Where one turn sends some rows of the set: a few examples, then the rows asked
q136: [ 14 -43 -32  15 -23  13 -11   1 -45  45 -33  -4   2  14  -7   3  20 -44
  33 -24  25  10  14  18 -29 -24]
q254: [-32 -22  -5 -39 -33  19 -29   7 -37  27   3  -6 -24 -14  17 -25  19  -3
  22  -3 -49  -3  34 -18 -17  13]
q718: [ 20  24  18 -52  14 -24  17 -11  -6 -15   8 -25   1   8   2  -2   1  -3
  12  25 -15  -6 -14 -40  -8   6]
q941: [ 46 -24 -21  17   3 -10  -5  20 -13  55   5 -39  10   9  -6  28   3 -11
   6  -9  32   8  19   6 -20 -46]
q660: [ 46 -20 -14  17 -20   1   3 -11 -26  12 -37  -5  16  23 -20  20  27 -45
  22  -6  43  18  -3   6  -6 -18]
q111: [  0 -20 -19  42   1  10 -14  42  34   2 -63  12  10  19  44  23  13   2
   7  -3 -19  -3   2 -15   5   0]
q856: [ 41  -5 -40  -7 -11  16  10 -18  16   7 -60  27 -30   1  30   7  -9 -11
  50   9  14  10   4  36 -25  11]
q99: [ -8 -22 -18  41  -2  12 -14  43  28   6 -66  15  10  14  43  21  13  -1
   6  -4 -20  -1  10 -12   8   2]
q699: [ 24  17  25 -29  21 -14  -7  -1  -4   0  37 -46  -6  -1  33   6  16  23
  -6  12 -23   4   6 -22  -1   0]
q633: [-12   9  30   5  -2  31  10 -44 -28  -6 -25  30 -18   4  -5  13   8 -14
   5  44   4  13  13   0  19 -41]
q535: [-31 -16  12  11  14  39   3 -44 -43  10 -16  12 -43  21  27 -16   4 -16
  26  15 -15   2   4  20 -24 -46]
q460: [-26  -4  26   9   8  37   8 -51 -45  -2 -26  26 -27  12  14  -4  10 -20
  17  28  -4  12   7  15   0 -39]
q225: [ 59 -12  -9  18  -9  -8   6  -3 -13  16 -21 -19  20  21 -19  30  21 -31
  11   0  46  17  -1   1  -2 -27]
q329: [-10   2  10 -48 -22  -5  16 -17 -29 -19 -23  -2 -11  13  -9 -31   7 -33
  27  15 -25  -1  -1 -34 -10  24]
q655: [  9  -3  -5   6  -3  24   1  -8  15  25  16 -10 -45  16  -6  13 -16  17
  10  44 -21 -22  14 -18 -20 -72]
q515: [-22 -21  -3  12  13  36  -1 -29 -24  23   1  -4 -54  26  26 -16  -7  -3
  28  15 -26 -12   4  13 -41 -59]
q272: [ 27 -33 -23  16 -25  10  -4  -9 -39  24 -42   2   9  20 -15   8  27 -50
  31 -16  34  15   3  13 -17 -17]
q472: [ 35  23  24 -27   7 -12   1 -15   2 -29  19 -34  -8  15  22   2  27   7
   6  16 -19   3 -12 -26   2  12]
q187: [ -5 -15  -9  10   7  29  -1 -14   0  29  15 -14 -55  24  12  -4 -15  10
  21  27 -28 -22   8  -3 -39 -69]
q671: [ 43 -29 -11  -2  -3  17   2  12  15  41 -22  -8 -21 -15  36   8 -43  22
  -7  19  15  45  42  30  -9  -9]
q407: [  3 -24 -14  44  16   9 -15  42  33   4 -53   1  10  22  56  22   9   8
   1  -7 -18   2  -3 -10  -1  -4]
q196: [ 26 -13 -48  -3 -23  16  12  -3  13  24 -57  23 -40  -5  25  -5 -18 -13
  48   6   5   7  31  37 -24   9]
q371: [  0   2  17 -34  14  -6 -19  12 -18  29  41 -42 -10 -15  37  -1   8  26
  -5   5 -34   3  27 -17  -8  -5]
q458: [ 28 -37 -30  16  -3  -1 -12  21 -26  67   0 -33   3   7  -1  17   4 -16
  15 -19  23   4  25  12 -30 -43]
q106: [ 13  14  17 -55  25 -22   6   0 -10   8  25 -36   2  -1  12   1  -9  13
   4  22 -20  -4  -7 -38 -18  -5]
q44: [  5  15  24   2  -8  25  10 -29  -4   0 -12  21 -19   3 -18  25  -1   1
  -1  57   1   3  18 -17  20 -51]
q128: [ 58 -21  -4  -5  11  16   0  -3  18  24 -25  -3 -11  -9  42  20 -34  24
  -5  22  25  49  16  29 -10  -7]
q268: [ 60 -14 -12  18   1 -13   2  10  -8  34  -4 -33  17  15 -13  33  11 -17
   4  -1  42  12   8   1  -8 -39]
q629: [ 27 -30 -27   1 -17  17   6  18  12  48 -31  -1 -34 -16  29  -4 -42  10
   8  12   5  31  57  34 -13  -5]
q332: [-29 -18   6 -50 -25   6   4  -9 -42   2 -18  -3 -16   6  -3 -41   0 -29
  24   8 -34   3  10 -29 -20  20]
q969: [ 57  -3 -24  -9   5  16   6 -23  18  -1 -51  22 -17   1  38  19 -10   1
  36  15  24  25 -11  33 -21   7]
q385: [-14 -25 -15  43   1  13 -15  44  22  11 -64  14  11  10  47  18  11   0
   3  -6 -21   3  16  -8  10   2]
q138: [ 27  17  15 -28 -19  -1   0 -23  -2 -42  -4 -15 -13  23   9 -10  36 -12
  22  14 -23   0 -16 -29   0  25]
q546: [ -3 -27 -10  45  19  10 -16  42  27   9 -52  -1  10  18  60  19   7   9
  -2  -9 -19   6   3  -6   1  -5]
q389: [-34 -28   4 -54 -16   8  -7   3 -45  25  -1 -14 -16  -2   9 -38 -10 -13
  16   4 -40   4  17 -28 -30   8]
q935: [-15 -27 -11  44   8  13 -16  45  19  14 -59   9  11  10  54  17   9   3
  -1  -9 -20   6  16  -5   8  -1]
q612: [-23 -23   8 -56   4   1 -11  10 -37  37  19 -27 -11  -8  18 -24 -17   7
   7   7 -37   3  14 -29 -34  -4]
q551: [ 13  10   9   2  -9  22   7 -14  14  13   5   4 -29   7 -19  25 -10  13
   0  56  -9 -12  18 -24   4 -64]
q68: [ 21 -23 -42   0 -26  17  10  11  11  40 -46  11 -42 -12  24  -9 -32  -4
  30   7   1  15  53  37 -19   3]
q317: [-21 -15  -5 -36 -47  21 -21  -8 -30  -2 -16   6 -25   2   6 -28  30 -19
  33   1 -43  -4  16 -23 -13  26]
q940: [ -4  -6  13 -57  21 -11  -6   9 -22  30  30 -37  -3  -7  19  -8 -16  17
   2  14 -30  -1   4 -34 -28 -10]
q663: [  4 -20 -17  43   8  10 -15  41  36   1 -57   6   9  22  49  24  12   5
   5  -4 -18  -2  -3 -14   1  -2]
q674: [ 64 -10  -9  -9  14  16   2 -17  19   7 -36   9  -9  -3  42  24 -21  15
  13  21  28  41  -7  30 -15   0]
q597: [-10 -28 -10  45  16  11 -16  44  21  15 -53   3  10  14  60  18   7   6
  -3 -10 -19   8  11  -4   4  -3]
q607: [-24 -14   4 -37  -8   8 -27  15 -32  41  26 -25 -18 -21  30 -13  10  16
   6  -1 -44   0  39 -15 -15   1]
q743: [ 15 -45 -34  15 -14   8 -15  14 -39  63 -15 -18  -1   8  -1   6  10 -30
  26 -25  20   6  23  17 -35 -34]
q255: [  9  19  15 -49  -5 -17  22 -18 -15 -26 -11 -12  -4  14  -7 -15   8 -22
  22  23 -17  -5 -12 -38  -5  18]
q627: [  3   1   2 -31 -41  13  -8 -20 -16 -30 -19   1 -21  17   2 -22  37 -23
  32   8 -33  -4  -5 -27  -7  30]

q607 turns into q371
q329 turns into q332
Now find these:
q272 turns into q136
q385 turns into q935
q68 turns into q629
q551 turns into q44

